Each row of A is roughly a mix of the hidden directions of one of a few groups.
A, 108 rows:
[[ 0.31  1.11  1.34 -0.27  2.74  1.57 -3.67 -0.27  3.63  0.83]
 [-3.22 -2.68 -0.79 -1.15 -2.02 -2.67 -1.84  2.05  0.79  1.27]
 [ 2.09 -0.30 -0.09 -0.98 -2.50 -3.31 -1.39  2.16 -1.91 -2.76]
 [ 2.46  0.03 -0.45 -1.32  2.75  1.95 -2.32  1.14 -0.49 -3.77]
 [ 0.44  0.06  1.88  0.55 -1.41  4.33 -2.05  0.80 -3.29 -0.39]
 [ 2.32 -4.09 -1.11  0.73 -0.92  0.15  2.27 -0.14 -1.31  2.98]
 [-2.33  2.07 -1.07  0.56  1.58  3.30 -0.06 -1.94  0.69  3.42]
 [ 1.79 -1.37  2.33  0.41 -2.09 -1.25 -1.25  1.49 -1.34 -4.29]
 [ 2.23  0.36  3.56  0.81 -0.63 -1.65  0.61 -4.19 -0.96  0.45]
 [-0.33 -3.31  1.76 -0.47 -3.19 -1.86 -1.98 -0.77 -1.07  2.62]
 [ 3.22 -0.24 -0.84  0.95 -3.69 -0.14 -1.63 -0.19  2.56 -2.37]
 [ 0.76 -0.75 -1.08 -4.69  0.96  0.59 -1.33 -2.52  0.26  2.61]
 [ 4.02  3.91 -1.61  1.76  1.10  1.30  0.12  0.03 -0.63 -0.15]
 [-1.49  0.11 -3.49  0.67  0.73  1.53 -0.38  4.51  1.47 -0.42]
 [ 3.16 -3.99 -0.94  1.57 -1.84 -0.09  1.56 -0.14 -1.12  2.05]
 [ 3.57 -0.25 -1.17 -0.88  0.06  0.17 -0.29  1.23 -3.05 -3.82]
 [ 1.16 -3.75  1.63 -1.31  2.21  1.99 -1.32  0.58  0.89 -3.01]
 [ 2.44  1.40  1.69  0.90 -0.13 -0.07 -0.36 -5.28 -0.59  0.78]
 [-0.91  0.17 -1.47 -0.90  0.54 -3.53  0.88 -4.31  1.40 -1.63]
 [-1.77  0.93  0.44 -1.69  1.92 -3.29  1.72  0.71  3.51  1.78]
 [ 2.19 -2.18 -0.32 -0.06  1.65  1.58  0.37  0.78  0.95 -4.90]
 [-4.32  1.47  0.55 -1.52  2.08 -1.63  1.83  0.75 -2.40  0.65]
 [ 0.85  0.10 -2.64 -3.70 -1.45  1.53  0.09 -1.99 -0.77  3.19]
 [-1.79  3.05  0.87 -1.90  2.95  0.66 -1.97 -0.44  2.87 -1.50]
 [ 1.16  0.12  2.46  0.87  0.15 -2.08  0.78 -5.04  0.97  1.00]
 [ 3.61 -1.30 -0.28 -0.75  0.02 -0.67  1.40  0.92 -3.66 -2.91]
 [ 0.16 -1.05 -0.76 -0.28 -1.93 -0.55  3.16 -1.04 -4.33 -2.21]
 [ 2.05  1.25  1.26  1.44 -2.26 -3.49 -0.07  1.53 -1.09 -3.21]
 [-2.13  1.41  0.99  1.90 -2.21 -1.95  1.92 -1.31  0.00  3.92]
 [ 1.42  3.90 -0.02  0.98  2.43  1.83  1.08 -2.18 -0.31 -2.66]
 [-0.18  0.95  1.25  1.31  2.53  1.02 -3.11  1.12  3.84  1.78]
 [-0.83  1.03  0.24 -0.32  3.08  0.54 -1.58  1.13  4.51  2.17]
 [-0.42  0.02 -2.53 -3.74 -1.25 -0.74  0.19 -0.82 -0.50  4.11]
 [-1.44  0.47  3.80 -1.37 -1.09 -3.81  0.81  2.00 -1.00  0.76]
 [ 0.90 -0.38 -1.65 -3.66  0.67  2.04 -0.04 -2.41 -1.27  3.38]
 [ 0.42 -0.73  2.66  2.49 -0.72  0.07 -0.86  0.73  0.80 -4.91]
 [-0.05 -0.50  1.43  1.23 -0.51  4.14 -1.84  2.72 -0.25  2.90]
 [ 1.10  0.20 -2.07 -3.23 -0.84  0.74 -1.68 -1.85 -0.34  4.12]
 [-1.69  0.87 -2.41 -0.88  1.13  3.01  0.53 -1.70 -0.70  4.04]
 [-2.18  1.04 -0.65  0.02  2.04  2.77 -1.80 -1.82  1.73  3.60]
 [-3.43 -1.66 -0.18 -1.17 -1.75 -3.11 -2.40  0.90  1.35  1.85]
 [-2.06 -2.37 -1.08 -0.82 -2.19 -3.57 -1.59  2.10  1.06  1.80]
 [ 1.15 -0.91  2.37  4.50  0.07  0.67 -0.18  0.92 -0.25 -3.34]
 [-2.56  1.68  1.72 -0.64  2.82  1.19 -1.89  1.15  3.57  0.88]
 [-3.83  1.35  0.52 -3.21  1.78  0.54  1.52 -0.68 -2.67  0.38]
 [-1.14 -0.98 -3.06 -1.44  0.21  2.38  0.08  4.41 -0.62 -1.16]
 [ 0.55 -0.46 -1.85 -3.09 -0.22  0.27 -0.21 -2.13 -2.62  3.94]
 [ 1.99 -2.97 -1.02  2.11 -1.61  0.14  2.30  0.23 -2.73  2.61]
 [-3.31 -0.60  0.77 -2.67  2.37 -0.29  3.17 -0.11 -2.35  0.41]
 [-1.20  1.67  0.45 -0.59  2.00 -3.27  1.68  0.37  3.83  1.86]
 [-1.61  0.44 -1.56  0.52  0.43 -2.29  0.71 -0.98  3.35  4.12]
 [-2.07  1.98 -0.27  0.23  0.19 -3.16 -0.67  0.32  3.76  2.73]
 [ 1.76 -1.91 -0.27 -2.08  1.36  1.95  0.52  1.64 -1.65 -4.25]
 [ 0.74 -0.17  1.35  5.36  1.45 -0.42  0.83  1.42 -1.39 -1.56]
 [-0.37 -3.39 -0.99 -1.48 -2.62 -2.62 -1.10  1.82 -0.17  2.73]
 [-3.99  1.10 -0.21  0.15 -2.62 -0.94  0.94 -0.48  1.15  3.62]
 [ 3.06  0.17 -1.87 -0.80 -0.66  0.55 -1.81  1.29 -2.29 -4.01]
 [ 0.06  1.62 -1.74 -0.66 -2.36 -4.01 -0.13  0.40 -1.48  3.23]
 [-1.89  0.14 -0.26  0.43  0.06 -2.59  2.02 -0.84  2.38  4.42]
 [-1.49  2.31 -1.34  0.71  2.49  3.19 -0.53 -1.89  1.32  2.96]
 [-3.11  1.29 -2.01 -0.21 -2.34 -0.64  1.21 -0.81  0.21  4.13]
 [ 2.30 -0.20 -0.72 -0.35 -2.35 -3.73 -0.96  2.05 -0.78 -3.07]
 [-1.73  0.72 -3.70 -1.82  0.71  0.77 -0.47  4.24  0.26 -0.78]
 [-2.58  3.84  0.24 -2.55  1.09 -0.04 -2.28 -0.10  2.31 -0.88]
 [ 0.00 -1.33  2.36  3.79 -0.75 -0.96  0.62  1.77  0.03 -3.72]
 [-1.05 -2.93 -1.00 -1.62 -2.79 -1.28 -2.32  2.27 -0.78  2.58]
 [ 1.93 -1.77  0.45  0.22 -2.24 -4.33 -0.12  1.58  0.47 -2.64]
 [ 1.16 -1.47 -0.96  1.67 -2.11 -1.13  3.83  0.53 -1.43 -3.25]
 [-1.36 -0.74 -1.23 -1.82 -0.70 -3.87  0.05 -3.66 -0.24 -2.09]
 [ 2.32 -1.14  1.70  0.33 -2.72 -2.22 -1.71  1.25 -2.44 -2.84]
 [ 1.98 -0.64 -2.60  0.14 -3.61 -1.08  2.96 -0.53 -1.74 -1.78]
 [ 1.12 -0.07  0.52 -2.52  0.25 -2.34 -4.87  1.56 -0.63  0.69]
 [-2.27  2.47 -1.30  0.89  1.97  3.34  1.13 -1.61  1.76  2.18]
 [-0.47 -0.41 -0.73 -0.82  0.16 -3.30  1.03 -4.76  0.39 -2.04]
 [ 1.60  1.93 -4.16  1.23 -0.43  0.37  3.45 -0.75 -1.59 -0.40]
 [-0.54  0.25 -1.00 -1.87 -0.46 -3.53 -0.25 -4.64 -0.21 -1.14]
 [-1.18 -0.27  2.16  3.83  1.41 -1.55  1.15  2.32  0.50 -2.90]
 [-0.45  2.14 -1.28  1.19 -3.27  2.49  0.36 -0.71 -3.86 -0.54]
 [ 3.55 -1.60 -0.66 -1.15  1.17  1.70 -0.84  0.25 -3.37 -2.68]
 [ 1.25 -3.98  0.09  1.64 -1.62 -0.76  2.50  0.43 -2.98  1.38]
 [ 1.52  0.48  2.43  1.02 -0.60 -2.57  0.11 -4.90 -0.10  0.06]
 [-1.30 -0.65 -0.22 -0.67  1.47 -3.96  2.54 -0.15  3.59  0.85]
 [-0.99  0.19 -1.66 -0.82  0.24  1.47 -0.90  5.35  0.90  1.91]
 [ 1.36  0.24  1.24  1.37 -1.49  3.62 -1.81 -0.17 -3.76 -1.56]
 [-2.31  1.39  0.31 -0.52  1.83 -3.88  1.35  0.06  3.54  0.38]
 [ 0.82 -0.09 -1.64  0.31 -3.58 -0.51  2.86 -0.43 -2.92 -2.67]
 [ 2.38 -1.76  1.80  0.00 -1.96 -3.06  0.36  1.46 -1.97 -3.02]
 [-1.35 -0.74 -3.42 -1.36 -0.01  0.02 -0.24  4.93  0.46  0.10]
 [ 3.03  0.95 -1.78 -1.06 -0.99 -1.61 -0.69  1.90 -2.65 -3.38]
 [-2.56  1.43  0.91 -0.22  0.79 -2.22  0.37 -0.22  2.34  4.45]
 [-1.65 -0.32 -0.47 -1.65  0.51 -3.09  0.91 -4.35  0.53 -2.22]
 [ 0.62 -1.41 -1.25  0.59 -2.87 -2.08  3.42  0.20 -2.76 -2.08]
 [-1.11 -1.55  1.05 -4.18  0.89 -1.99 -2.08  1.76 -0.19  2.47]
 [ 1.13  0.02 -2.31 -4.05 -1.26  1.18 -0.52 -2.38 -0.67  2.84]
 [-2.02 -2.68 -0.32 -1.63 -1.88 -3.82 -0.68  2.08  0.72  1.76]
 [ 2.06 -0.36 -2.76 -2.67 -1.27 -1.68 -0.98 -1.81 -0.83  3.47]
 [ 1.60 -0.17  2.62  1.42 -0.58 -0.90  0.43 -5.14 -0.89 -0.68]
 [ 1.71  2.39 -1.67  2.16  2.58  2.56  1.87 -1.10  0.78 -2.43]
 [-0.44  0.97 -2.82 -3.21 -1.67  0.42  0.12 -0.74 -0.46  4.17]
 [ 1.90  0.13  4.31  0.45 -0.64 -0.67  0.07 -2.92 -0.23  2.95]
 [ 2.08 -3.99 -0.56  2.56 -0.66 -0.65  2.43  0.96 -1.05  2.14]
 [-0.23 -0.57 -0.15 -0.85 -2.92 -1.57  1.92 -0.73 -3.16 -3.77]
 [ 0.23  0.31  0.89  2.35  0.08  3.61 -0.79  4.40 -0.03  1.01]
 [-2.39  1.23  2.24  2.22 -0.66 -2.14  0.31 -0.97  3.05  2.82]
 [ 2.05  4.63  0.04  0.29  2.43  2.91  0.23 -0.62 -0.05  0.00]
 [ 1.50  0.92  1.62  1.48 -0.19  3.68 -0.89  3.62 -0.96  2.07]
 [ 3.98 -0.74  2.39  0.52  1.80  0.11 -0.88  0.17 -2.55 -2.75]
 [ 3.77 -0.82 -0.83  1.32 -3.56  0.38 -1.35 -0.69  1.72 -2.28]]
One row of each group comes first, with its name. Which group is each row after those in?
[-2.78  0.01 -0.06 -0.35  0.19 -1.34 -0.24 -0.79  2.75  4.75]
(76)
[ 4.54 -0.08 -1.16  1.83 -2.12  0.05 -2.80 -1.17  0.97 -0.78]
(9)
[-2.07 -0.25 -2.75 -1.52  1.16  1.06  0.41  4.70  1.25 -0.11]
(52)

[-0.57 -1.10  2.12  0.57 -0.41 -2.73  1.10 -4.60 -0.10 -2.04]
(52)
[ 2.32 -3.97 -1.03  1.27 -1.32 -1.09  1.97  0.58 -0.77  2.99]
(9)
[ 0.22  0.41 -1.61 -1.52 -3.51 -0.83  1.82 -1.25 -3.25 -2.64]
(9)
[ 0.57 -0.92 -0.13  0.70 -1.83  4.06 -2.37  0.67 -3.47 -0.92]
(52)
[-2.20 -1.98  4.41 -0.94  0.60 -0.35 -2.33  0.81  2.20  0.23]
(76)
[ 0.71 -0.66  1.98  4.30  0.97 -0.25  0.54  1.33  0.59 -3.71]
(9)
[ 2.85 -0.41  0.88  0.55 -1.92 -4.27  0.67  1.21 -1.71 -2.09]
(76)
[ 4.41 -1.64 -0.38  2.18 -2.17 -0.15 -1.78 -0.73  1.67 -1.50]
(9)
[ 2.42  3.45 -1.59  1.18  2.36  1.30  1.40 -2.21  0.16 -2.17]
(52)
[-2.13 -0.79  2.38 -3.94  1.17 -1.55 -1.63  2.58  0.73  0.73]
(76)
[ 1.91 -0.83  2.35  2.33 -0.61  3.47 -0.01  2.97 -1.03  1.72]
(52)
